Each row is where one point has got to under a steady rotation. How many steps took it there?
The counts run from 0 to 488.
[ 21  38 -25  -5  -1   2  -1  -7   9  50 -12  -2 -28  -4   7  11  14  17
 -37  24 -41  -8  -5  20  16   5  16  15 -14   4  16  12  11  -1 -15  -5
 -12  21 -25   2  -3 -19   1  -2  -1  -7   6   9] -> 419
[ -8 -31   5   4  18  28 -19   1 -14 -25 -26 -11   9 -13 -21 -11 -12   9
  40   6 -10 -18 -22  -5   6 -23  -1  31  13 -18  -5 -13 -39  10 -17   0
  -4 -20   0 -29   5  11 -13   8   8 -34  -4   2] -> 286
[ 11  38 -30  14  -3  14 -17 -13   7  24  19   8  -2   2  14  -1 -20   0
 -18 -11 -27   7 -17  36  -8   6  -3  14  -2   7   7  -2  15  -8 -25   2
  23  11 -10 -21 -15 -49  29  11 -13 -22   6  15] -> 266
[ -9  -5   8 -13  12  35 -15  -9 -28  -2 -31 -10  12 -17   0 -23  -3  -4
  32  34 -14  20  14 -15   0   1 -12  29  15   4 -20  -3  -9  24 -13 -20
  -8  14   2   1   9  27 -12 -11  37  -7  -9 -23] -> 392
[-25 -14   6  41   9  22 -19  14 -15 -16 -19 -24   8   7 -16   4 -28  14
   9   3 -14 -13 -26   0  -1   0  -1  29  -1  -5  15 -16 -21  17 -19   5
 -14 -19  -1 -18  -9  13 -25  17   5 -14   3  24] -> 20
[ -6 -24  28 -16  -7  -6   9   4 -23 -37 -13 -11 -36  -8   6  -2  -2 -12
  47   4  21 -17   5 -18  21 -13   7  11   9 -18  10  -4 -24   2  11 -11
   9 -17   3  -4  12   8 -42 -11   4 -14 -12 -14] -> 129
[-16  -9  26   6   3   4  -4   9 -35 -12 -30 -27   1  -7  -1  -8 -10   4
  21  38   2   6  17 -16  -1  15  -8   7  20 -14 -16   0  -6  27  17 -16
 -26  -4  10  29  -1  32 -36 -23  12  13   6  -5] -> 224
[ -6  22  -1  -9 -11 -18   4   0  24   4   8  -3  29  30 -16   8  -5  -2
 -17  33   4  23  -2  -8 -19  32  -2 -39  -7  14  -6   8  -5   9   5  11
   1  38  14  10  22   9  18  -2  19  36  20  -8] -> 327
[-30  10 -16  26  -4 -29 -29   5  -4 -23  10   0   8   3 -27  35  -5   5
 -17  -8  11   8  30  -8 -31  36 -26  -1 -39 -17  13  -4   7   1 -14   9
  -5 -17  21   2 -16   1 -16  14  -9  -4  12   9] -> 344
[ 36 -18   5  -8   7 -27  27  -3 -39   8  -1 -24 -33  -8  23  -3   9  -7
   1  -3  13 -27  15 -10  21 -17   9 -13   1  12   5 -17   2  -5   5   9
   5   6 -16  48 -20  -8 -26 -30   2  28   0   6] -> 474
[  2 -17  16 -25   4  -6  17  -2   5 -16  -1  -8  13  11  -7   0   2  -6
  23  14  30   1   1 -32   3  -4  18 -29   2  18  -4  -9 -27  12   5  13
   9  31   5  16  30  29  -4 -17  38  33   1  -9] -> 50
[  3 -20  -1  -6   6  20   5  -3   8   1  26 -11   3   6  11  -4 -13   1
   2 -30  13 -18 -16  -8   4 -41  31 -25  12  30   7 -21 -11   0  -5  21
  34  17  -2  32   1  -9   4 -12  17  38  12  13] -> 200
[ 26  12   3 -19  -9 -14  33  -1 -10  37  -9 -16 -45  -1  26   1  19   0
 -13  20 -12  -6   7   3  31   0  22   8  -9  17  25   6   2   3   1 -11
  -3  27 -23  16   1  -8 -19 -15  19  12  -2  -1] -> 146
[-10 -16  24 -38 -13  17  12  -2   5 -35   3  11  -2  -3  -1 -14  -2 -11
  47   6  20   9   4 -21  12  -6   8  -5  10  13   1  -5 -24   9  -2  -6
  29  19  12 -15  35  16   0 -14  34   0 -13 -29] -> 130
[ 23 -26   7   8  -1 -22  17  -4 -17 -17  24 -13 -22   1  11   5 -15 -18
  10 -34  28 -30  -7   5   6 -18   6 -22   1   3  13 -25  -9 -14   7  21
  21 -18   5  20 -16 -26 -16 -15 -20  20   9  18] -> 201
[  2  26 -17  -5 -12   3  -4  -5  48   2  28  13  15  22 -14  11 -20   1
 -15  -1 -11   0 -33  17 -14   7  21 -23  -7   7  10   5 -10 -14  -6  21
  23  25   0 -32  24 -27  33  15  -2  -2  17   8] -> 433
[-46  14 -13 -15   1  40 -40  -3  25 -10  -9  18  -4 -13 -22  23   3  26
   1  -1 -23   3   6 -12  -9  -9  33  13 -11 -19   5  12  -9   9 -10  -5
  18   0   6  -9  18  20  -5  15  13 -24  10 -12] -> 261
[-39   8 -27  -2  12  16 -46  -7  10  -9  -7   0  11 -10 -30  33  23  29
 -17  -3  -4   0  22 -24 -23  -7  18   1 -21 -14  -3   9  -9  10 -10  11
   3   3   6  19   9  26 -12   6  13   3   7  -3] -> 341
[ -3 -19   3 -33  15   6 -11  -3  -1  -8 -24  -7  12  -7 -24   3  22  12
  16  38   2 -10  15 -32  -1  -8  10  -9   5 -13 -27   6 -37  16  10   3
 -19  16   6  19  21  37  -6 -17  18  17   2 -19] -> 57
[-25  -3  27 -22 -18 -12   5   3  -5 -35   1   2   2   2  -3   3  -5 -12
  25  20  27  21  37 -27 -12  25  -3 -19   6  -2  -7   2  -7   9  19  -8
   9  11  22  15  21  28 -15 -21  17  17   2 -32] -> 228
[-10 -17  16  -8   0  -5   9  -5  -9 -21   4  -8  27  14  -6  -2  -7 -12
  20   9  32  15  17 -29  -7   9  -5 -25   2  26  -6 -13 -11  15   3   4
  15  31  12  25  16  25  -3 -16  43  38  -2 -12] -> 476
[ 31  30  -3 -21 -22 -15  18  -9  14  25  -3   3 -19   7  22 -10  -8  -7
   1  41 -29  10 -12  24  11  22  -1  -7  14   1  -4  16   2  -4  11 -10
  -1  27 -13 -16  16 -27  23 -15  -7  -3  13 -11] -> 408
[ 25  -7 -23  29  20   5 -13  -2 -14  18  -2 -20 -12  -1  -2   1 -17   7
 -15 -16 -22 -30 -28  19   5 -18   3  18  -5  -2  11 -14 -10  -6 -22  21
 -13 -16 -16  -1 -29 -33  -9   7 -21 -10   6  39] -> 445
[  1   5   0   3   7 -22  -5   2 -19  -2 -21  -9  31  13 -30   2   7   1
  -2  47   4  24  22 -22 -15  39 -37  -3 -17  -1 -13  -4 -15  22 -14  -1
 -30  23   9  -7   5  23  -1 -11  28   9   1  -5] -> 319
[  9  -4 -15  -3  10  19 -11 -19 -20   8  22  -2 -23 -19  32  -1  -4  -1
   5 -45   1 -19   5   3   5 -38  21   9   8  15   8 -17  11 -11 -15   7
  44  -3  -7  32 -20 -34   3 -11   4   8  -4   7] -> 368
[ -1 -31  29  -1   9 -22  17   9 -25 -25 -22 -24 -17   2 -13   4   6  -4
  24  17  27 -21   7 -25  17  -4   3 -10  -8  -7   5 -10 -36   9  11   3
 -19  -9   7  15   6  31 -46 -19  12  16  -3   0] -> 49
[ -3   7  -4  28 -12 -42   1  13  11 -21  12 -11 -10  20 -20  29 -17   3
 -11  -4  11 -12 -10  11 -11  27 -10 -13 -28 -17  26  -2 -11 -15  -3  17
 -11 -24  10 -20  -6 -18 -18  12 -30  -1  17  26] -> 176
[-32  -9  -2   9   8  51 -40  -8   2 -22  -5   1  30 -10 -11 -12 -33   6
  26   1 -22   5 -16   4 -22 -12  -2  22  34 -14 -22  -4 -16  11  -9  -5
  18 -13  14 -14   6   4  11   8  -2 -16  11  -7] -> 108
[-22 -11   4  14   9  48  -8   9  12   4  -2 -18  16  13 -16  -1 -22  16
  -1  -6 -13  -3 -40  -1   7 -26  36  13  11  19  16 -19 -20  20 -22  11
  11   9  -9  -3  10  12  -4  14  32   3   4  20] -> 21
[ 34  27 -24  -9   1 -32  -3  -7   4  23 -17  -7 -20  -4  -4   9  10  15
 -23  36 -34 -19  -6  22   4  20 -11   6 -17 -23  -2  12  -4 -13  -3   6
 -31  -3 -19 -17  -3 -22  -2  -2 -28 -23   8   8] -> 161
[  2   4 -14  -9   8  53 -23 -17   9  13   7   4   1 -20  12 -19 -19   4
   8 -13 -32 -17 -22  18  -3 -37  26  12  37  -2 -19   1   2  -3  -9  -4
  32   2 -11  10   1 -20  21  -3   0  -4   9  -4] -> 109
